Q:
[[ 18   2 -16   1  60 -12]
 [ -3 -25 -19  -7 -26 -41]
 [-16 -11  56  17 -32 -10]
 [ 25  26  35  31  50  -4]
 [ 17  13 -17 -28 -38  10]
 [-32 -23  40  54  25 -31]
 [ 37  69 -41  20 -33  20]
 [ 23  15  48  32   8 -31]
 [ -7  17 -24 -19 -25  48]
 [-37   9  27  30  30  53]
 [ 40 -13  18 -18   5 -61]
 [ 48   7  -7 -30  -8 -35]]
A: -8

Q:
[[  7  38  -5   3 -34  39 -12   9 -39  12  19 -24 -28  20]
 [-35  -9 -43 -33  31 -39  34 -35  36  35  26 -18   7  14]
 [ 16  38  13  12 -37  49 -19  21 -43  -4   4  -6 -30   8]
 [  6   9  -4   5  -9   5  -4   0 -10  -5  10  -4  -4   3]
 [ 41 -25  55  43  -6  10 -28  37  -4 -59 -55  51  24 -39]]
A: 24

Q:
[[-30  44 -57 -50 -13 -47  54 -13  44 -40  35  19 -35]
 [ 47 -32  27 -34  56  31  40  45 -22  51  36 -46 -47]
 [ 45 -52  58  51  42  50 -50  34 -44  52 -41 -36 -49]
 [-49  34 -41  40 -42 -43  -6 -16  35 -51 -20  57  51]
 [ 46  -8  27 -45  44  41  51 -62  27 -17  61 -39 -44]
 [-37  55 -48  25 -35 -38  30 -22  45 -35  47  57  50]]
A: 57

Q:
[[  7 -12  11  -4  15  10  18 -14]
 [ -4  59 -38   3 -34  -5 -11  -5]
 [  8 -17  15   2 -37 -18 -13 -39]
 [ -2 -18 -26  65  34   1  19 -27]
 [ -8   6  -7 -26   8  -2  10  -8]]
A: 10

Q:
[[ -6  10  16   6   4  11 -12 -11]
 [-50  77 -16  38  40 -19 -55  12]
 [-10  22 -23 -16  37 -18  -4  41]
 [-26  34 -42  -2  27 -32 -17  53]
 [ 41 -62  33 -20 -42  27  44 -35]
 [ 14 -25   5 -19  -5   1  18   8]]
A: 18

Q:
[[ 10 -22   0  30  -1  32 -11 -61 -14]
 [-15 -28 -15 -21 -16  -1  27 -28  27]
 [-11 -12 -26   0 -16  12  30 -11  24]
 [-23   2 -29  19 -21   9  -3  15 -16]
 [-32  15   8  -8 -26  32  21  16  16]
 [  8 -19 -30  29  37 -52 -11  35 -29]
 [  3  55  37   6  26  16 -22  -4 -33]
 [  5  28  13 -20  30 -33  14 -14  18]
 [-18 -37  -2 -50 -33 -20  -6   0  14]
 [ 17  31 -30  45  64   1   8  12   4]
 [ 34   2  37  14 -20  13 -10 -23  34]]
A: -23

Q:
[[ 46  10  46 -10 -49  40 -24  39 -45 -35   9   6  36]
 [ 14  24   1   2  18   6   8 -18  16   6  31 -14  15]
 [ 17  40   0  -7   5  18   7 -14   1   1  32 -24  22]
 [  0   5   3  14  23   2  24  12  18  18  -2  19  -3]
 [ -1   5  -6  14  32  -5  24  -1  31  20  10  13   2]
 [ -7 -19   8  23  17   1  31  49  16  20 -30  55  -9]
 [ 16  42  -4  -7  15  12   8 -24  11   4  41 -28  25]
 [ 19  16  11   2   5  11   2   0   6  -2  22  -2  18]
 [ 19  35   3  -7   7  15   4 -17   4  -1  36 -24  24]
 [ 27  29  22  -4 -14  25  -6   9 -15 -12  21  -8  23]
 [ 49  -5  57  -7 -58  42 -28  62 -52 -41  -4  25  37]]
A: 25
---
[[  4 -28 -28  57 -37  25  42   3  33  23 -67  77  36  71  56]
 [  7  31 -37 -21  30  22  -7  45 -55 -28  15  24  -8  21  20]
 [  7   5 -10  29  23  -3 -22  19 -47 -30  12 -15  11  -2  25]
 [ -7  12  22  23 -21 -16   2 -16 -13 -16  32   5 -19 -21 -24]
 [ 17  10 -38 -16  15  39  -2  30 -20 -16 -44  31 -21 -30   4]
 [ 12   5  23  15  -1  -8 -18 -11 -13   4  -1  14  12 -19  -2]
 [ 15  -3   4 -31  -5 -11  19  14  40  -4  16 -13  27  -5   9]
 [ 28  -5   8 -12  43  -2 -54   5  22 -12 -36   1 -24 -25 -26]
 [-13   4  -1 -16  24  11  22 -14  10  39  -9 -10  14 -17 -14]
 [  9  -8 -72  79 -42 -37  37  18 -12  34 -30  22  14 -39  46]
 [ 38  21  29 -11   1  -7  -5  14   3  21  21  25  16  30 -18]
 [-17  -2   4   4   0 -13  33  18 -18 -12   1   6  52  23  21]] >> -18

[[-54 -27   0  17  37 -26]
 [ 55 -15  30   2 -17  62]
 [ 55   9  15  -8 -31  47]
 [  1 -51  30  17  37  32]
 [ 19 -39  38  12  10  47]
 [-54 -27  -7  12  37 -26]] >> 47

[[-26 -23  -9  18 -77  -2]
 [-37  49   1  21 -10   1]
 [-18 -16   7 -15   7  41]
 [ 27 -30  -3  -4 -11  -6]
 [  5  -7  -1   5  18 -29]
 [ 57 -61  -7  -4 -47  48]
 [  1  37   5   4   1  -9]
 [ 13  -1   4  21 -19  16]
 [-19 -30   1  10  24  22]
 [ 36 -16   8 -19  45   4]
 [-59  21  -8   7 -30  40]
 [ 21  66   5 -11  18  32]] >> 40

[[-22 -53  16   3  -4 -30  43  34]
 [ 14 -25 -50   4  40 -57 -44  49]
 [-35  -2  10  12  55  16 -22 -59]
 [-45  38  -8   9  49  40   1  37]
 [ 48  11  12 -57  26 -42   7 -47]
 [ -7  -6 -49  27  27  59 -60   0]] >> -47

[[ 22   6   3  11  21  27  -4]
 [ 28 -12  -2   4  46 -10 -53]
 [-45 -31  19  54  66 -31 -39]
 [  4  16 -19  10 -34   5   7]
 [ -3   7 -17 -18  -4 -42 -17]
 [ 75  29   1 -24  38  -6  34]
 [ 17 -49  -3 -11 -13 -18 -22]
 [-18 -20 -40 -33 -25  -3  -7]
 [-47 -30  11  -6  30  -9  16]
 [-30  35 -13  51  -8  77 -16]
 [-17   6  63  -8 -47 -48  27]
 [ 10  25  -5  -1 -29 -15 -33]] >> 27
---
[ 70 -12  40  22  -5 -27  46]	46
[ -4 -75  -1 -54 -27  40]	40
[-9 58 75 35 14  3]	3
[  7  69  78  59  12 -75 -15]	-15
[ 24  26  30 -30   8  64  49]	49
[-28  67  36 -35  27  18]	18
---
Input: [-74 -50 -20  20  36]
Output: -20, 36

Input: [ -9 -69  -6  21 -29 -23 -27]
Output: 21, 21

Input: [-69 -22  63 -28 -19  -6  10]
Output: -28, 63

Input:
[[-25 -16 -69  -5  41]
 [-49  20  21 -58 -13]
 [ 78 -13  20   1  17]]
Output: 21, 78

Input: [ 34  57   7   7 -13]
Output: 7, 57

Input: [-14  11  76 -27  23  20 -33]
Output: -27, 76

Input: [ 52 -20 -51 -25 -72]
Output: -51, 52

Input: [ 15 -39  11 -10  74]
Output: 11, 74

Input: [ 27 -65  19  15  75 -10 -23]
Output: 15, 75
---
[[-15 -23  24 -48  -9   3  24]
 [-60 -21  45 -60  12   7  24]
 [-33   1  28  25 -28 -52  38]] Out: 28

[[-23  -6 -21 -21 -22   3]
 [ 37 -15  38  38  37 -13]
 [-64  74 -59 -61 -62  68]] Out: -59

[[ 18  -3  10  10   4  13]
 [ 23 -26  31  35 -29 -11]
 [ 38 -21 -31  12  36 -78]] Out: -31

[[  2 -42 -14 -72]
 [-23   2 -11 -17]
 [ 58 -47  31 -72]] Out: 31

[[  6 -21 -19  26]
 [ 41 -58 -57  58]
 [ 22 -62 -62  46]] Out: -62

[[67 41 68 44]
 [14 10 10 10]
 [19 20 25 15]] Out: 25

[[ 20  -1 -66 -41 -57]
 [ 28   8 -21 -35  59]
 [ 76 -17 -10 -17  43]] Out: -10

[[-29   4  -5   6  33]
 [ 44  26 -74 -42  18]
 [-29  34 -13   8 -11]] Out: -13
